The same turns and mirrors carry the whole set onto itself and the rows of a family onto each other. Which other rows belong to the same family as each row named below? List them in the order they appear above.
These 40 rows form 5 families of 8 rows each.
Q193: [ -7  26   5 -13  -8   3   0 -19 -39  -7  10  -9  -6  -4  -3 -32 -25 -14
  -8   4  14]
Q670: [  0 -20   4  -8  35  29  -7 -44 -23  21  10   4  28 -25   5   5  -9  13
  -4  20  36]
Q156: [ 12 -14  -8  16  30 -22  -4 -26   0  15  -5   1  25  -4 -31  17 -33   2
  15  32  27]
Q836: [-10  20   8 -35  14  -7  20  19 -10  19  19 -14  30 -20 -10   7 -28 -26
  15   6   8]
Q258: [ 15   7  -6   5  37  14  -7 -24  16 -16   7 -16  13  13 -32   0   1   9
 -23   7  16]
Q394: [ 13 -12 -13  -2  30 -18  -1 -10   5  16   6  -3  38 -11 -35  17 -14   3
  22  32  37]
Q583: [-18 -31  21  -4  24  11  23 -30   3   5 -13 -28  24   6 -15   9 -25   5
  12  37   1]
Q2: [ 19   0  -7   9  30  10  11 -26   7 -23   5  -9  -2  10 -30  -1  -7   8
 -25  25  16]
Q877: [-24 -34   9  -8  18   7  26 -36   2  17  -2 -22  23  -4 -13  12 -31  19
  -2  37   3]
Q466: [  7 -12  14 -14  36  30 -20 -46 -15  17  14 -10  26 -10  -6   0 -11  13
 -20  10  36]
Q849: [ 11 -12   3 -10  52  22 -15 -42  -2  22  10   3  20 -11   4   6 -11   9
 -13  21  40]
Q481: [  9 -25  -5 -15  40  23  -9 -41 -16  17  13   6  29 -20  -1  -6 -10   7
 -19  13  38]
Q899: [ -1  23  -1  -3   0  16   4 -32 -33  -2  17  -5  -2 -19   0 -37 -30 -21
  -7   3  28]
Q567: [ -1  30 -10 -11   6   5  -4 -23 -33  -4  10  -9  16 -13  -1 -43 -28 -13
  -7  -6  20]
Q57: [-18  12  12 -18   3 -16  22  12 -14  16  15 -11  22  -9  -6   8 -33 -26
   8  -5  -4]
Q142: [-19  26  10 -15   2 -12  22   7 -16  20  16  -6  33 -23  -6  11 -23 -15
  23   0   7]
Q464: [  7  25   1 -19  -2   7   1 -26 -45  -6  21 -14   6 -15   1 -26 -37 -11
 -12   4  18]
Q347: [  3  13  -9 -29  20   3  -3  -6   9  -3  40 -33 -27 -12   3  -6 -19 -10
  -2   7  19]
Q59: [ 15 -15 -11  13  24 -14  -2 -18  -2  21  17   8  31  -8 -36  20 -22 -11
  13  20  37]
Q445: [-25   9  11 -22  26  -8   9 -22   6   7  10 -39  -3 -17 -15 -40 -39   3
  28  16  30]
Q76: [-24  -4   7 -15  25 -24  17 -22  -4  12  17 -26  -3 -18  -8 -33 -48   0
  36  12  23]
Q725: [ -3   6   4 -28  20  -2  -1   1  17  -2  35 -34 -19  -7  12   1  -8 -18
   8   1  15]
Q600: [  5  18  12 -11   0   1   2 -33 -43  -7  11 -13  15 -12   4 -37 -34 -14
   4   1  19]
Q401: [-17 -22  14  -1  25  12  16 -30   5  20 -12 -15  20   1  -6  28 -31   8
  -4  40   4]
Q321: [-19 -15  13 -12  22  19  28 -28  -2  10 -14 -22  36  -2 -14  11 -22  18
   2  45   7]
Q758: [ 13  12  -7   9  40  15   6 -29   9 -12  -9  -1  20  13 -16   2  -4   6
 -25  20  11]
Q374: [-26  17   7 -23  20 -24  15 -11  -3   7  12 -17   4  -9 -17 -41 -28  -1
  38  16  30]
Q532: [ 15 -27   2   6  26 -19  -5 -15  -6  16   3  -5  38  -4 -31  19 -23 -12
  24  21  27]
Q711: [-20  12   6 -27  29 -12  27 -15  -4   4  10 -30   9 -21 -15 -38 -43   1
  33  23  24]
Q771: [-25 -20  15   2  21  24  31 -39   7  11  -2 -20  16   5 -15   7 -26  13
  -5  39   8]
Q257: [ 11 -23 -17   7  19 -27   4 -16   0  15   9   1  36  -6 -37  19 -25   1
   9  21  21]
Q212: [ 15 -23  10 -13  30  26  -9 -38 -20  19  20   2  14 -16  -2  13 -15   6
 -21  22  39]
Q650: [ -7  13  -6 -16  14  14   1  -6  13   3  35 -20 -26 -14   7  -5 -10 -26
  -6   2  26]
Q196: [  9  -4 -16   0  37  16  13 -20  17 -18   1  -8  13   6 -20  -5   4   8
 -28  14   9]
Q409: [-11   6   0 -30  12  -2 -14  -5   0   7  35 -21 -31 -12   8 -10 -12 -13
   4   2  29]
Q461: [-28  20  18 -36   4  -5  18  12 -13  24  15  -8  23  -8  -2   0 -17 -19
  15   5  11]
Q812: [-10  25  15 -25   2  -4   6  15 -13  20  11 -13  33 -14 -14   6 -25 -29
   4  -6   7]
Q970: [  9   4 -17  15  34   9  11 -17  16 -21   1  -8  10   6 -25   5   7   9
  -9  19   9]
Q612: [-30  12   7 -13  23 -16  24 -19   5   9  16 -28   4 -25  -8 -25 -32  10
  41  18  24]
Q278: [-14  13 -10 -32  25  12  -8  -4  16   7  32 -28 -13 -12  16 -13 -10 -12
  -4  -2  19]

The rest of the family of Q849: Q193, Q156, Q401, Q758, Q374, Q409, Q461
The rest of the family of Q464: Q836, Q877, Q481, Q347, Q711, Q257, Q196
The rest of the family of Q278: Q394, Q2, Q567, Q57, Q76, Q321, Q212

